In the rows, 128 means zero.
One turn moves every row onto another: examples first, then more rows asked
mub: [155 154 136 115  95 108 148 151 129  98 113  91 126 102 127 121 146 101
 132 120 135 172 117 118 112 115 122 143 129 112 129 130 129 102 148 111
 114  80 136 145 123 121 102 144]
Lef: [ 81 160 145 117 126 115 144 133 120 112 102 102 150 116 128 154 135 129
 143 119 136 161  83 115 134 137 114 128 145 133 133 116 127 109 152 125
 128 100 146 139 135 131 121 129]
puzi: [151 136 101 113 152 130 140 135 115 110  92 121 162 113 122 132 153 123
 147  94 127 153 100 110 121 131 117 116 136 107 124 134 117 106 161 122
 137  99 124 158 121 130 134 120]
rodar: [157 131 134 114 122 121 159 140 112 132 111 106 181 120 131  93 131 131
 132 100 134 155 112 152 136 137 127 139 145 106 123 136 141 111 143 139
 112  95 156 136 117 137 142 129]
tibe: [124 148 144 117 145 111 115 142 127 123  95 102 142 119 120 124 137 110
 115 100 130 161 107  82 123 151 104 144 132 100 141 153 136 104 148 123
 112 112 125 154 126 127 123 128]
vivu: [134 160 139 112 154 127 130 166 123 116 105 106 152 138 120 113 119 115
 115 113 123 178  98 116 129 135 119 107 126 118 139 144 146 111 152 128
 137 103 106 121 116 129 121 113]
Terok: [133 145 135 108 131 110 143 157 114 132 114 112 153 119 152 103 151 118
 144 119 125 151  77 109 104 100 138 157 139 136 135 145 115  92 155 134
 126  86 115 120 121 136 112 124]
zoruz: [137 172 159 124 154 133 154 113 121  97 106 103 155 126 141 119 148 128
 141 112 128 184  98 121 132 134 116 145 113 124 119 153 135 104 154 134
 129 101 140 146 122 100 130 123]
gifun: [151 135 131  87 136 105 153 135 105 126 132  81 136 121 122 118 134 123
 136 135 148 159  91 132 102 118 136 128 142 129 137 111 126 135 131 137
 110 103 146 144 124 122 113 116]
Gatuf: [151 131 138 136 125 114 138 143 130 128 112 112 151 152 138 106 156 117
 153 124 128 156  84 112 105 119 138 128 150 127 115 134 107 104 166 132
 109  92 149 142 117 158 117 143]
zado: [130 143 161 120 144  99 148 126 122 133 110 101 146 114 114 118 140 114
 118 119 127 171  84  93 136 132 109 141 138 126 115 129 140  75 144 147
 119  94 128 124 113 141 127 109]
riz: [157 125 151 135 124 117 140 150 118 117 127 124 161 126 141 136 155 114
 124 113 141 177  85 113 134 130 105 160 145  99 143 148 121 107 145 111
 122  88 142 144 128 112 106 137]
sedig: [133 168 135 116 124 138 141 129 114 125 129  98 133 102 129 105 129 121
 140 125 129 149 108 118 130 132 102 122 149 122 139 136 100  86 138 143
 127 103 108 126 127 116 146 125]
Lupak: [147 137 133 116 121 102 142 118 112 115 105 122 138 111 133 111 136 137
 155 134 153 157  96 131 123 146 119 145 135 124 127 114 109 120 130 117
 121  92 159 161 136 122 131 144]
vobu: [155 146 140 110 133  97 152 152 117 140 101 110 153  86 135 108 137 130
 133 112 144 169 104 142 112 138 105 136 141 131 134 167 129 111 149 129
 128  97 120 131 153 133 118 116]
Bom: [136 153 148 127 131 126 131 134 138 104 133  86 151 129 132 118 122 117
 140 129 128 183  98 122 132 115 119 127 168 127 154 125 121 109 178 116
 112 111 143 130 105 128 133 107]
pekor: [122 160 135 104 120 120 146 141 133 111 118 101 155 132 144  93 137 111
 151 117 129 176 111 121  96 109 107 125 168 125 125 149 124 136 148 120
 132  96 131 128 111 146 134 130]
feba: [158 125 140 120 140 103 136 115 115 136 115 109 155 162 130 132 136 121
 127 124 126 153 124 121 118 118 118 136 144 130 128 146 118 111 151 126
 120 106 126 140 157 124 120 134]
peki: [146 142 142 132 125 141 137 159 113 138 128 116 158 144 129 108 128 119
 139 102 140 184 123  97 102 116 125 118 137 127 137 130 134  97 154 130
 101  96 130 151 132 136 129 135]
bubiv: [105 164 156 111 117 109 140 120 107 123 123  75 149 137 130 113 147 114
 158  94 105 160  87 116 119 123 128 121 141 133 135 136 115 120 154 126
 130 101 139 142 119 125 122 127]
vabi: [126 165 144  94 134 108 132 137  92 127 114  99 162 120 129  93 122 111
 135 125 120 173  97 113 125 123 129  98 131 141 125 140 130 120 150 150
 120 124 128 137 106 126 130 125]
tal: [144 142 146 114 138 110 149 136 102 118 123 109 160 112 106 114 128 119
 120 134 148 167 117 100 133 131 137 145 114 146 151 159 122 108 160 120
 139 107 161 143 116 122 132 124]
zuza: [130 166 137 116 146 105 150 120 112 113  90 111 156 124 130 129 140 110
 154 126 146 153  98 151 132 116 118 128 133 130 136 116 122 108 153 126
 109 101 113 143  85 128 117 119]
kozet: [138 132 148 118 151 136 161 164 127 108 101 117 141 112 125 123 156 121
 146 132 138 187 107 127 122 125 125 129 151 109 130 147 110 117 123 131
 104 118 142 129 124 151 114 136]
Paf: [119 157 152 112 125 113 146 133 115 138 102 115 150 158 122 132 133 149
 152 125 139 171  98 139 120 133 127 120 140 114 138 121 130 111 147 127
 120 110 161 139  95 133 123 143]
Pora: [127 137 138  95 115 129 153 157 122 125 123  94 142 107 139 103 121  90
 133 138 144 152 105 111 128 142 113 111 124 133 146 151 131  94 149 143
 124 109 135 128 114 132 109 128]
ralo: [131 127 149 120 146 124 155 133 127 106 108 108 145 113 109 136 115 115
 131 101 149 150 102 122 114 134 143 137 119 114 116 132 131  93 155 116
 114 116 161 128 131 143 112 143]
Lerug: [162 128 117 109 150 133 140 147 113 110 100 125 149 112 128 112 130 116
 127 128 149 136 108  94 124 139 127 129 145 103 120 130 135  99 136 120
 112  98 132 133 117 140 104 125]
Dun: [175 155 135 119 126 109 153 145 109 121 129 105 150 113 135  89 140 117
 125 139 127 156 116 124 118 134 119 131 150 137 135 178 121 117 144 119
 121 106 154 139 113 121 122 143]
Tulu: [125 139 142 113 139 110 133 117 111 128 111 122 140 115 138 133 136 115
 134 110 127 160  84 142 135 126 112 141 127 103 115 136 140 134 163 148
 129  85 141 138 135  96 116 134]
biv: [145 133 140 129 130 126 128 147 100 144  99  83 144 110 139 122 122 122
 147 134 158 156  90 102 104 134 118 153 146 126 115 135 119 106 159 132
 113 112 144 165 120 111 110 126]
Nire: [153 132 144 120 132  97 143 150 113 120 155 110 155 112 130 158 136 119
 142 118 124 173  71 145 132 129 113 130 140 123 133 144 126 113 144 128
 113  97 144 138 103 134 122 132]
dero: [135 165 117 128 124 111 146 148 112 125  99 101 166 121 140 139 163 104
 138  93 126 178 107 127 111 121 124 145 161 113 127 143 107 111 145 127
 118 110 155 144 124 101 114 140]
Dobo: [112 159 140 107 130 132 148 150 122 116 111 118 150 102 115 130 111 121
 124  98 136 170  81 132 144 129  89 144 130 126 138 142 141 115 151 114
 127  97 120 131 118 112 122 134]
zatu: [132 164 129 109 136 126 122 140 112 109 121 114 132 120 139 114 126 137
 157 120 130 178 112 118 113 146 141 133 153 138 126 124 131  90 123 105
 113  94 152 144 126 127 141 141]

Bom turns into zoruz
mub turns into rodar
bubiv turns into Dobo
Where do these go?
Pora turns into Paf
puzi turns into Terok
peki turns into dero
Lerug turns into Gatuf

One turn moves every row onto another: examples first, then more rows asked
namat: [113 165 100  95 163 133 136 128 103 179 103 147 128 124 129 121 157  97
 145 104 130 112 142 129 129 131]
laro: [126 159  83  72 137 126 112 160 113 156 120 138 136 133 116 139 156 125
 159 103 150 106 137 140 143 140]
zaged: [117 131 100  98 164 143 133 139  98 139 104 130 120 122 118 115 165 104
 147 101 137 127 151 145 123 126]
duso: [115 151 102 106 141 117 156 160 115 151 101 119 129 150 129 145 157 133
 125 113 105 103 134 129 137 127]
Nobi: [131 125  86 112 159 127 112 152  89 143 111 169 136 128 123 137 135  99
 148 110 137 111 133 139 101 154]
Ker: [116 140  91 106 144 115 157 156 107 145 102 124 128 155 121 134 162 138
 114 102 109 108 133 137 133 137]
fonuv: [122 141  89  82 150 116 122 150 123 144 108 120 132 133 116 127 157 113
 168  98 150  96 142 138 108 159]
lebon: [110 155 114 111 134 116 142 173 106 169 107 170 130 142 127 116 121 108
 122 109 139 119 119 132 122 151]
vusib: [111 151  99 109 161 129 144 127 113 158 128 131 129 144 131 100 150 115
 139 102 144 142 142 131 127 147]
katav: [119 136  76  76 133 123 129 145 118 152 130 117 130 148 116 125 134 108
 158 102 148 107 137 123 124 153]
Fug: [117 138  80  64 144 121 117 155  96 147 120 131 136 136 103 122 144 122
 145 101 148 119 136 146 140 153]
vesu: [128 141 116 105 142 139 135 188  94 137 107 158 122 121 139 138 131 121
 144 121 137 108 132 147 117 125]
fir: [123 125  96 111 161 125 119 154  96 139 124 153 135 135 136 139 115 102
 157 124 137 124 134 130 104 155]
gela: [124 147 114 106 148 135 116 161  94 154 105 141 132 144 146 158 138 131
 101 106 136 124 135 118 120 163]
milaz: [117 140 109 112 133 125 144 173  94 141 133 157 121 149 130 126 119 131
 129 115 145 131 122 142 121 136]
Nakag: [106 139 116  97 154 121 139 177 105 149  83 175 134 134 123 122 142 113
 131 110 142 115 130 147 101 132]
gik: [113 147 129 107 148 132 112 163 100 151  88 141 127 141 132 168 146 116
 110 104 134 123 142 119 121 147]
Viten: [108 148  91  72 147 102 129 138 101 164 114 128 129 143 102 134 142 108
 161 105 142 100 137 133 116 155]
geg: [129 144 146 106 136 138 141 145 108 141 111 148 125 139 141 146 147 144
 127 101 124 110 133 130 114 130]
kolup: [116 142  92  96 150 118 158 160 107 156  94 121 132 146 135 132 150 129
 112 111 102 101 130 130 132 145]
lem: [131 133 129  98 128 143 144 141  99 148 118 153 126 145 131 133 140 135
 107  92 123 115 125 127 121 140]
Kupog: [105 136 101  97 157 117 158 161 116 147  95 116 134 155 132 135 149 132
 122 115 109 109 138 132 129 130]
semoz: [106 138 121  97 154 133 115 157 103 154  95 142 136 156 137 155 137 122
 100 105 139 135 138 115 116 151]
Vavin: [121 141  94 120 147 118 110 146 106 155 116 177 136 142 114 141 143  96
 151 104 145 115 133 131 106 147]
per: [116 136 156  98 150 129 144 149 109 142  90 141 132 137 136 135 139 127
 128 106 120 113 136 128 108 139]
laliv: [124 145  77  73 150 121 129 142 101 151 130 126 126 137 125 141 144 129
 166 109 145  98 138 137 111 145]
fodol: [107 156  97  71 159 113 119 158 125 151 115 131 143 142 118 131 148 130
 166 110 155 121 141 144 128 146]
Bugam: [116 131 143  90 139 132 144 143  95 155  98 147 131 141 126 125 129 120
 109  97 116 114 127 121 116 150]
bamuk: [127 157 102 108 158 133 140 136  80 155 129 122 114 117 136 125 142 115
 152 117 128 122 144 138 137 141]
soko: [114 153  95  69 152 112 120 160 108 159 112 119 141 128 117 124 131 112
 155 113 142 115 138 138 141 169]
Rab: [112 141 101 122 151 114 116 148 111 152 129 160 134 149 127 141 121 101
 160 116 144 127 133 124 107 146]
selin: [121 139 123 111 151 129 114 164  93 140 100 138 127 146 132 164 153 135
 107  99 141 131 141 129 117 156]

zaged turns into namat
Nobi turns into Vavin
Where do these go?
Ker turns into duso
milaz turns into vesu
selin turns into gik
per turns into Bugam
fonuv turns into Viten
soko turns into Fug

